Rotation paths and how fast each direction turns (deg/step):
Each turn is a multiple of 5 degrees from 10 to 175, or 0.
Each row of a path follows its step; steps can be skipped.
Path 1:
step 1: [ -6   4   2  -6   9  -6   7  -9   1  -5 -14  -5   6  -3  -2   2  20   4
   0 -13  14 -14   7 -12  -2  27   8   6  -3 -25  11 -18 -10  11   2  -9
  -9]
step 2: [ 13 -11   5   0   7   7   4   0  -1  -9   8  -1  -5  11   1  10  -2  15
   2 -10  24  -6  -1 -21 -18  11 -14  -5  -7  -5 -20 -23   6  -8  -3  10
   5]
step 3: [  3   6  -6 -19   0  -2   8 -12   8  10  11   1 -12   1  11   8  15   4
  -3   0  15  21   0 -20   7  23  11  16 -12  -1  10  -4  10  -1  -3  11
  -2]
step 4: [ 10   2   2   3  -1  -3  -2   3  23  -2   2  -6  -5  18   4   8   7  -7
  26  14   3  -9 -13 -19   8  -1  -7  18 -17  -3 -17  -8   9  -1  -2  -2
  13]
step 5: [ 10   9  -2  -5  15   4 -14 -12  11  18  -3   0 -24   6   5   8  16  -4
  -9  13  -8  -2   8 -23  -3  -1   6  -1   4 -16   5   9  -4 -14 -11  -5
  13]
step 6: [  0  -2   8   6  13 -11  17  22   5   0 -15   0 -13   6  -2  10   4  -2
  14  18  14  -1   3   0  13  -4  -5   0   1 -10   5   1 -11 -13  -5  15
  28]
step 7: [ -3  -4  25   7  20  21 -17 -10   1   5  12  -7  -1   2   2   7   5  -4
  11  -4  -3  -2   9   7   7   8  12   6  -3  -5  18   3 -11 -16 -12  15
  12]
step 8: [  7   7   8  23   9   0  14  10  -4  -9   3 -15  -2  -3  11  10  14  -8
  15   3  12  -9   7  -1   0  11  -3  -4 -10 -13  17   2 -22   2  18  -8
  -6]
step 9: [ 10  -9  12   0  10  23   4 -12   7  -7  14  -4 -19  11   6  -7   0  -5
  -3 -12  23  -1  18  10 -20  -6 -10  -3 -13   3   2   2  -3 -12  10   0
   5]
step 10: [ 14  23  10  -7   1  15  25   1   1  -5  -4 -13  -6 -15  16  -3  15   2
  -4   0  15   9  -4   2   5   0  -4  17 -10   3  15  10  10   9  10   6
   1]
step 11: [ 13  -3   6   5 -11  25   1  -4  24  -7   0  -6 -11  -6  15 -19   1  -1
  17  13 -12 -12   6  -4  -5  -6  -9  -5 -19  15  -3  -6   8   1  -4   6
   6]
Speeds:
[ 6 -3 -4  1  1 -1 -1 -5 -6 -9 -1  0 -2  2  7  4 -3  1  3 -2  6  3  2  1
  1  1  1  5 -1  3  0  2  4 -4 -2 -4 -9] | 55
[ 7  3  5 -3  3 -1 -3  0  0  1  5  0  3 -3  5  4  0  1 -8  1 -4  7  2 -4
 -4  1  3  4  9 -3  3  4 -2  5  0  1 -2] | 155
Path 2:
step 0: [-10   3  -2   6 -20 -29 -10  -2 -11   8   1  14   4  12   7  -7   3 -11
 -20   7 -11  -7  -7 -16 -12 -14 -18 -11  17  -4  27 -15   2   3   4   9
  -2]
step 1: [-21  14  19   4  13  20  13  10 -12 -17  16 -27 -18   4 -12 -26  -2   1
   3   4   7  -5   2  12  -1   3  -4  -9   7   0  -8 -12   4  18  -9   6
  -4]
step 2: [ 16  29  -4  11   1   6 -11   7  10  -1  -4  17   6 -12   9  33  -4  -3
  -7  -3   3  -9   4  11   5  -1  -8 -27   3   0 -22  -9 -18  -4   1   7
  10]
step 3: [-13  -8 -21  -3 -21  11 -10   7   2 -10   3  -2  -7   9  -4  -4  15 -25
 -19 -15 -11   2   2 -12 -23  10  -4  18  10  20   5  -9  -9   3  16 -10
  -5]
step 4: [  5   7  19   6 -16   0  14   6  -7 -14  -1 -14 -20 -15 -17  -1  -5  -5
   2   2  -5  37   1  11  -2 -25 -12 -10  -1  -2   2   9   6  -9 -17   7
  -1]
step 5: [ 26   4   6  15  13  10  -6  -5  20  -8   7  -4  -1  20  -1  24   5 -23
  14   3 -12  -8 -11  20  15  22   4  -4 -11   3   4 -10   6   2   5 -10
   6]
step 6: [  6  -1   0   4 -27   2   3  -7   5   9 -18  26   4  10   9 -22  -4  -7
   1 -15  -6  -1  -2  -7   7  -5 -19  13  12  15  25  -5 -25   1  -2  15
  -2]
step 7: [  0  -9  12  -7   9   2  30  -6  -5 -12  11 -16 -28   4 -11 -13  -6   4
  -6  -6  -2  13  -3 -13   6  14 -17  10 -19  -9 -26  -6  -8   5 -13  -5
  -4]
step 8: [ 32  -1  -2  16  12  11  -2 -17  21  -6  -1   4  11  -2   9  24  11   3
  -4  -7  12  -5  -2  -6  12 -23   7  -5  -2   1 -15  -7   5 -20   0  20
  -6]
step 9: [ -3 -20  -8 -10 -17 -21 -12 -12  -8  -8   8   0  15  25   8  -3  12  -5
  -9  14 -17  -3   6  -4  -4  -5 -21  22  -2  14   4  -9   0  21  16   1
  -8]
step 10: [ -6  14  25   7   5   1   9  -2 -13   5  11 -23 -18  -9   6 -19   6   5
  22   3   6   4 -10  -9  -1 -30 -10 -10  -5  -8   0  12 -11   9  -2  10
 -19]
Speeds:
[ -3   2   3  -4  -3   5   4   1  -2   4   1  -1   1   1  -9   6   3   0
   3   2  -3  -1  -4  -3   1  -1   6   0  -2  -2  -3  -4   4   1 -10   7
  -3] | 115
[  3  -3   7   2   4   8   4  -1  -1 -11  -2  -2   1   1   3   5  -2   4
  -3   6   4  -2   3   0  -3   2   2  -6  -2   0   4   3   1  -1  -3   0
   2] | 115
[ 0 -4 -1  3  2 -3  4  1  5  4 10 -4  5 -1  5  4  0 -3  5 -5  2  1  2  5
  2  5  0 -8  3  1 -5  1  1 -5 -3  3  0] | 120
[ 0  0  4 -1 -2  1  1  4 -3  2 -1  1 -5 -9  3  1  1 -9 -5 -1 -5 -5  0  9
 -1 -1  5  2 -2  7  1  0 -1 -2 -4 -5  2] | 35
[-7  5  3 -5  3  7  2  4  0  3 -1 -2  5  0  9  2  0  0  1  3 -2  2 -8  1
  6  2 -5  3  1  1  1  3 -8  2  2  2  4] | 85
[-2 -1  2  1  4 -5  7  1  1  1 -2 -1 -4  1  0 -3  3  4  3  4 -6  5  3 -5
 -5  1  0  0  9 10  0  1 -2  3 -4 -1 -1] | 120
Path 3:
step 1: [ -2  12  -2  13 -16  -2  -7  16  -3  12  22   8  -6  -6  -1   3  -5  29
   6 -13 -14  18 -26 -19   7  -1 -11  -6   8 -13   8  -4  -2  19  -4  15
   0]
step 2: [-12  -7  -3  -4  -8  10  -9  -8  -9  31   9   4 -23   8  10   0  13  -3
  -8   0 -14   0  -3   7   1 -21 -21  19  17  -1  17  -4  21 -14   4  -3
   0]
step 3: [ 14  18  13 -10  -1  15 -10   1 -23 -16   4  -4   9  -3  18  -1   1  15
  -3   7 -29  -3 -16   1  -1   7 -10   8   4 -17   8  10  16   9  -6  23
  -6]
step 4: [-21  14   7   0  -2   4  11   8 -11  15  19   0   0  19 -18  19  17   8
   0  -4  -2  -3 -18 -21   7 -24  -9   3   9   9  -2   2  20  11  -3   8
  -8]
step 5: [-13   3  16 -13 -13  -7 -21  -9 -15  -4  -3  -8  13   8   9   5  15 -17
 -20   0 -10  -2   9  15 -14 -18 -12  19   9 -18   4   7  11  -1  15   4
 -14]
step 6: [-13  36  15 -10 -10  14   0  -1 -25 -16   4 -15  11  -4 -12  -6   0   8
  -1  10  -1  -6  -4 -24   7  -7  17   3  -7 -11   3  11   6  13  -6   2
  11]
step 7: [-23   8  12   4 -19 -16  10   1   3  -4  14   7  -5   9 -24  22  27 -11
  -6  -6  -2   3  11  -3  -7  -9 -12  17   7 -10   7  -3 -14  18  -1  -9
   2]
step 8: [ -1  11  23   1 -15  10 -26  -4  -7  -1  -7   8   2 -15   1 -20  -9 -19
 -20  -6  -7  16   8 -10   5  -7  10  25 -10 -18   6  -1   2   8  13 -11
   0]
step 9: [-10   4   1  14 -13   7   5  12 -15 -16  19   5 -17 -10 -18 -14  10  19
  20   4 -18   2   7 -16   3 -12   7   6   4 -14  14   4 -18   3 -13  -6
  14]
step 10: [ -2  -6   7   2 -11  12  -2   6  15   3   3  25 -25   6   4  -3  25 -13
  -9  -3 -12  15   1   6  18  -2 -12  31  -1  -9  -6  -8   3  22  -2  -3
  -6]
step 11: [ -2  -3  -1  16  -7  20 -26   6 -15 -10  12  21   2  -7   3 -23 -13  13
   6 -16 -14  16   3  -7  -3  -5  -2  -4   5 -16   5  18  22   5   3   1
 -10]
Speeds:
[ 4  1 -1 -4 -4  0 -6 -8 -5  1 -7  1 -2  0  2 -1  0 -3 -1 -8 -4  2  8 -2
 -3  0 -4  0  1  5 -5 -1  4 -3 -3 -4 -3] | 130
[  8   1  -5   4  -5  -3   1   3   2   4   1   5  -5 -10  -3  -8  -1  -2
  -3   3  -3   4   0   3   1  -2  -1   0   2   2   4  -4  -1   3  -4   1
   3] | 40
[ 0  3 -3  1  2 -8 -1  3 -4  7 -3  4  5  2 -4 -2  1  7  7 -5 -1 -5  1 -5
  3 -1  2 -2 -5 -3  0  3  3  0 -6 -2  5] | 140
[-2 -6  3 -5 -3 -7 -5 -6  0  1  6  3  1  0  0 -4 -6  4  1  2  3  2  1  2
  3 -7  2 -1 -3  2  6  0  2 -2  6 -2 -6] | 115
[-2 -3 -1 -1  0 -1  5  0 -2 -6  4 -2 -1 -2 -4 -2 -8  3 -5  0 -5  2 -3 -6
  1 -2 -6 -6 -3 -4 -9 -1  3 -3  2 -2  5] | 140
[-2  0  0 -5  4 -5 -2 -3  9 -3 -5  4  3  0  3 -4 -2 -3 -4 -1 -5  0 -3  2
 -3  4  4  9 -2 -5 -1  2  5 -1 -1  7  3] | 140
Path 4:
step 0: [ 13  -4   8 -14  19  -5  -4 -18  10  -4 -12   1 -18  -6 -13   4   9 -29
   3   6   2  -6   0  -2  -9  -2   7  11  22   5  -5   5   0  -7  -1  -2
  -8]
step 1: [-20  21  -8  -5 -10  -8  -1  11  -8  13  16  -6   1  27   6  -4   6  -7
   4 -17  -8  -5   3  -4  17  -3   9   6 -15  -3  -9  15   2  -6   0   4
  -2]
step 2: [ 14 -15   7   2  10  -1  13 -16  11  -2  16   7  -3 -17   2  -4   7  11
  16  -7   2   2 -10   8   0   0 -17   2   5  15   2  17  -4  11  16  -1
  20]
step 3: [  7  18   5   1  -1  -6 -12   2  -6   2 -13   3  -3  19 -12 -15   7 -22
  16   9   0  -6  -5   3  -2   4 -10  14   3 -13  10 -17   5 -24  -1   9
   1]
step 4: [ -9  -4 -11 -15   9  -9  12  -3 -10   7  17   2  -2  -2 -12   2 -12  -2
   1 -14  -1  -6  10  -1   7  -9  17  21   4  18 -17   5 -14  17 -11   1
   5]
step 5: [  8   2  15   7   0  -1   5 -10   4   8  10  -4 -16   7  -1   6  15 -11
  13  -9 -13  13  -3  11  -3   7 -15 -12   1 -15   3  20   0  -6  24  -3
 -17]
step 7: [  2  -2  -4   7  -8   1  13  -6   4  20   6  19  12 -13 -23  -4  -6 -18
  17 -19 -12  -1  11   4 -13   1 -10   9  -1 -10  -7  -4  -3   9  -6   3
   8]
step 8: [ -9   2   4 -10  18   2   4 -16 -21  -7   1 -10 -32  15  -3  -4  -6  -5
   1   9   0   8  -6   9   1  11  -6   2   2  13  -4   3 -14 -17   8   0
 -11]
step 9: [ 19  17   4  -3  -9  -6   4  19   1  17   5 -12   8  -3  -4   4  18   5
   9  -6  -1  -8  10   4  29  -8  -4  13   5  -5  -7   5   3  19   3   0
  -8]
step 10: [-12  -8   9  18   8 -14  -2 -22  -2  12   7  14   5  -7  11   7  -4  -3
  13  -4  -9  -5   3  12 -11 -10 -12  -6   0  10  11  -1 -21 -17   0  10
   7]
step 11: [  7   9  -9 -14  -8  27  -7   6   1   6  -5  -8 -12  -6 -22 -25   0  -8
  10   9   2   6   8  10   6  13   3  12  -7   5  -7  -4 -11 -10   6  -4
  -2]
Speeds:
[ 2 -8 -2 -3  1 -1  0  1 -3 -3  1 -1 -1  2  3  5  0  3  1 -5 11 -1  5  0
  5  7  4  2 -5  3  0 -3 -6 -6  2  0  5] | 160
[ 1 -1  5  4  1  4 -5  3 -3 -8  2 -2 -9 -1 -5 -5  3 -2  1  3  3  0  1  5
  0  5 -2 -5  0 -2  4  5 -4  6 -2 -3  4] | 125
[ 8  5  1 -6 -1  0  0 -2  0 -3  3  0  6 -1 -3 -4 -6  6 -2  4  0 -1 -1 -1
 -2  2  2  4 -7  6  2  8 -4  1 -4  0 -5] | 155
[ -2   4  -2   2   4  -6   3  -6   2  -2   1   1   0  -4   0  -2  -3  -4
 -10   5   0   0   3   0   4   1   2   0   5   7   3  -1  -1   3   9  -1
   5] | 175
[-8  1  7 -1  0  0  1  3 -3  4  6  1  2 -8 -3 -1  1  5 -3 -4  5  1  2  3
  3 -1  3  6 -2 -2  1 -1  7  7 -2  1  3] | 140
